(in the rows, 128 means zero)
M: a few groups of rows, each row roughly a mix of its group's hidden directions; some rows fit no group:
M (164 x 11):
[[119 107 148 115 120 102  90  88 156 115 122]
 [156 171 122  97 128 124 118 135 142  93 103]
 [170 111 114 107 108 121 119 162 148 105 106]
 [152 156  73 115 131 137 151 134 122 140 110]
 [171 156 109 130 105 131 105 102 143 136 100]
 [152 183  95 127 138 117 115 114 144 112 123]
 [160 174 115 154 114 119 147 103 140 111 116]
 [ 99 107 145 134 153 113 159 153 101 106 151]
 [175 106 107 132 107 126 110 153 157 122 110]
 [ 78 128 145 120 147 151 156 136 122 102 150]
 [142  97  87 104 126 145 101 126 141 162 121]
 [132 160 120 128 127  88 181 137 114 133 126]
 [156 140 129 136  97 139  99  99 152 163 114]
 [ 93 171 136 114 140 108 137  94 109 137 145]
 [102  79 130 152 125 151 115 129 128 165 123]
 [ 91  98 143 140 156 134 136 122 113 135 172]
 [ 85  94 144 162 143 145 139 131 117 128 152]
 [150 184 125 121 123  92 153 131 114 132 127]
 [111  96 122 151 124 176 104 147 140 114 145]
 [116 162 128  82 123 113 125 157 123  94 137]
 [111  67 131 145 122 153 114 122 150 132 118]
 [154 142  84 136 100 140 119 120 151 157 105]
 [161 117  91 134 104 159 118 123 164 125 114]
 [125 164 144 126 141  88 120  92 121 134 159]
 [145 170 102 112 112  91 141 139 120 157 123]
 [129 127 131 117 160 143 159 170 147 120 163]
 [160 164 100 145 121 123 169 120 109 125 116]
 [148 146  86 159 123 160 157 137 120 140 115]
 [119 135 142 141 118 166  98 153 143  85 142]
 [117  89 152 141 139 150 137 165 165 133 126]
 [124 127 192 113 121 119 128 160 125 113 118]
 [130 113 104  88 130 151  81 138 128 146 141]
 [137 104  87 142 112 174 103 123 124 139 124]
 [117 125 151 173 131 170 121  99 143 124 143]
 [170 158 124 100 140  98 140 117 111 105 112]
 [ 88 114 134 175 141 126 145 106 126 140 153]
 [135 170 100 123 134 108 150 159 136  93 120]
 [162 159 103 121 107  86 146 124 124 145 120]
 [116 105  65 134 127 155 116 124 130 121 143]
 [104 113  96 130 136 157 113 150  99 117 166]
 [ 99  88 154 103 148  94 130 139 121 117 143]
 [ 99 120 150 151 142 109 171 135 108 132 159]
 [135  83 117 104  98 152 122 139 154 148 111]
 [ 99  99 131 157 141 164  98 138 126 110 149]
 [154 171 119 136 144  98 139 122 157 123  98]
 [ 92 143 144 123 139 110 146 149 109 129 177]
 [130 164 104 110 136 142 121 102 106  95 161]
 [102  91 111 119 109 125 125 154 108 164 154]
 [ 76 112 111 145 138 155 150 131 124 149 149]
 [170 149 134 134 111 106 139  93 142 135  94]
 [133 102 135 130 133 161  70 114 135 111 130]
 [ 99 118 143 131 146  93 135 127 118  78 149]
 [128 145 127 109 146  96 159 165 100 102 128]
 [112  78 146 162 134 147 129 113 123 145 152]
 [145 181 119 119 130  96 119  98 129 149 139]
 [164 137 125 145 109 148 121 116 138 179 106]
 [105  79 128 140 114 140 163 151 105 129 138]
 [149 175 109  93 124 103 116 104 118 125 129]
 [102  81 151 114 119 143 128 167 142 130 117]
 [160 148 101  89 106 138  96 112 120 138 135]
 [124  79 144 130 157 136 113 111 167 115 125]
 [177 114 110 137 129 121 120 107 129 167 100]
 [147 187 122 125 137 130 135 110 142  93 136]
 [ 89  86 125 133 133 121 163 155 116 111 132]
 [170 148  85 140 130 131 145 109 111 111 107]
 [ 96 100 147 136 151 117 159 153 105 119 155]
 [ 97  81 157 142 143 126 141 152 115 119 147]
 [ 95  81 153 152 141 153 126 126 129 125 149]
 [171 104 104 132 121  97  91 138 127 131 110]
 [119 137 166 133 125 137 122 136 162  75 129]
 [132 173 129 112 118  89 161 122 129 103 115]
 [171 160 113 131 106 109 120 105 139 153 106]
 [142 150 112 163 101 113 130  89 136 156 111]
 [119  99 136  98 142 110 133 154  83 109 112]
 [ 76 111 137 135 127 127 177 132 114 126 133]
 [174 124 124 152 123 149  83 118 147 134 122]
 [ 99 133 160 121 151 153 115 135 132  82 147]
 [ 87 128 169 136 157 119 137 157 118 115 145]
 [146 174 124 133 153 122 131 122  90 125 161]
 [163 135  86 131 103 125 124 116 138 160  99]
 [130 139 177 120 149 106 108 106 151 149 108]
 [160 153 116 130 108 141 111 105 134 175 108]
 [148  75 135 139 132 107 117 148 101 114 107]
 [106 157 145  74 128 114 104 125 120 116 146]
 [127 146 158  78 127 127  90 137 149 132 126]
 [141 167  83 106 123 120 120 114 160 116 118]
 [175 146 142 117 119 151  99 115 118 149 100]
 [115 150 149  84 135  90 134 158 122 143 140]
 [152 107 110 133 124 170 117 164 163 126 130]
 [149 139 125  84 138  96 100 139 108 100 120]
 [ 95  88 149 147 135 145 144 168 130 120 134]
 [129 146 163 114 140 126 122 126 136  66 126]
 [143  88 126 103 123 140  85 147 143 128 101]
 [126 173 141 151 133 103 156 124 107  94 135]
 [135 115 140  82 110 117 119 149 160 125  92]
 [103 137 147 162 129 174 131  98 143 127 146]
 [ 76 138 139 127 134 148 171 122 115 143 141]
 [104  85 147 153 122 136 112  88 150 129 136]
 [154 103 161 134 129 110 130 133 147 119  77]
 [161 120  91 104 126 136  91 148 122 151 111]
 [ 94  93 132 112 129 138 147 179 134 127 134]
 [137 100  91 131 134 147 148 147 131 170 153]
 [130  90 152 125 117 149  99  97 121 164 133]
 [149  80 119 149 110 157 127 136 150 146 106]
 [144 188 158 136 116 108 136 133 113 130 140]
 [ 83 116 169 131 140 148 106 133 126  99 136]
 [ 86 126 139 132 142 169 143 134 140  99 156]
 [ 94 144 137 135 124 147 172 117 122 170 130]
 [154 157 116 102 118 134  77 123 146 136 111]
 [124  70 165 118 124 103 122 136 128 118 120]
 [115 104 177 133 157 138 130 131 134  88 130]
 [157 156 107 138 112 143 112 107 158 127  89]
 [113 104 133 169 122 181 130 117 139 138 131]
 [102  92 122 159 158 146 121 143 103 136 152]
 [123 116 127 123 130 153 156 190 111 137 125]
 [133 143 114 122 158 109 156 154  89  97 137]
 [ 98  86 126 130 125 130 124 154 113 175 133]
 [152 183 112 115 125 103 112 103 133 145 128]
 [137  83 146 174 111 148 133 120 127 130 107]
 [155 124 133  90 138  92 134 125  90 104 118]
 [126 169 120 114 144  89 151 146 112  97 127]
 [116  88 175 141 157 137 139 140 138 108 128]
 [143 170 100 115 112 101 140 111 108 119 158]
 [166 140  92 129 123 118  87 125 144 158 126]
 [159 149 128 110 126  65 123 127 126 124 121]
 [134 105 105 148 100  95 134 113 117 164 101]
 [101 105 133 121 147 107 137 150 124  76 149]
 [158 138 146 117  97 131 132 105 109 148  83]
 [120 159 106 154 115 113 142  97 113 159 157]
 [121 103 115 181 141 131 161 109 123 148 129]
 [127 152 120 137 125 146 113  92 114 182 122]
 [136 122 132 137 100 147 100  93 160 165 120]
 [108 118 155 110 116 143 165 143 130  82 118]
 [ 95  89 108 132 129 153 132 168 135 109 138]
 [ 83 124 148 121 134 159 163 137 127 100 141]
 [132  77 142 176 127 131 120 119 111 130 115]
 [157 139 141 104 127 128 122 148 157  85  98]
 [ 99 128 121 145 153 138 168 133 104 140 166]
 [ 96  89 149 129 147 168 104 142 131 124 122]
 [132 114 151  99 143 147 111 153 141  80 111]
 [ 92  98 178 135 127 119 151 132 109 126 134]
 [ 92 100 123 101 126 128 141 172 149 109 121]
 [156 166 136 117 126 125 125 126 156  82 107]
 [ 95 141 149 121 106 120 151 117 152 172 143]
 [137  79 123 164 115 139 114 101 148 130 108]
 [168 143  97 133 103 119 130 122 152 151  95]
 [115  81 142 171 136 128 151 142 132 118 106]
 [168 164 119 135 123 120  93 104 151 148 131]
 [ 90 111 137 152 131 176 105 131 152 133 131]
 [125 123 135 116 162 113 104 146 125  78 156]
 [100  78 152 120 125 109 120 140  93 138 131]
 [150 124 145 110 101 129  85 135 151 113  92]
 [ 79 109 147 130 161 122 144 161 126 133 144]
 [ 86 103 158  99 136 126 140 164 137 138 135]
 [149 145 100 170 131 126 133  85 104 125 135]
 [101 119 112 145 145 184 106 117 132 147 133]
 [123 174 114 115 141  90 162 137 114 113 132]
 [140 145 145  97 143 140 117 147 146  76 113]
 [121  90  95  92 123 120 134 113 154 138 100]
 [106  83 131 128 125 131 157 161  95 137 140]
 [112 159 171 131 151 100 129 108 101 127 145]
 [129  93 132 169 121 176 117 126 146 119 129]
 [149 125 134 135 129 149  66 100 135 114 129]
 [ 82 119 154 134 130 153 101 124 152 143 155]]

one row of each group, then the others: which group is each in?
[ 86 129 160 142 133 154 159 115 131 101 144]
X
[142 151 141 153 121 137 117  85 149  91 108]
W
[152 153 112 128 105 147 100  99 153 160 116]
Q
[129  92 169 112 118 112 145 127 107 163 116]
V

[145 178 127  91 123  98 131 151 123 126 116]
Q
[ 82 109 136 130 144 136 153 146 129  91 153]
X
[158 102  89 153 109 156 128 129 151 134 109]
V
[119 134 132  93 108 110 142 169 148 116  92]
Q
[158 152 160 139 117 106 130  86 137 133 101]
V
[ 87 106 140 133 144 139 153 147 131  88 151]
X
[160 169 120 130 115 105 161 152 113 138 111]
Q
[118 112 118 126 151 122 160 149 107 158 172]
W
[125 125 160 129 133 143  83 119 173 123 111]
V
[110 124 133 142 106 166 166 120 127 167 111]
X
[109  93 162 145 127 147  89 108 141 115 143]
Q
[111 109 128 126 141 125 116 142 139  64 149]
X
[123 125 109 112 128 174 145 171 156 136 137]
X
[155  79 132 118 115  98 143 154 129 143 108]
W
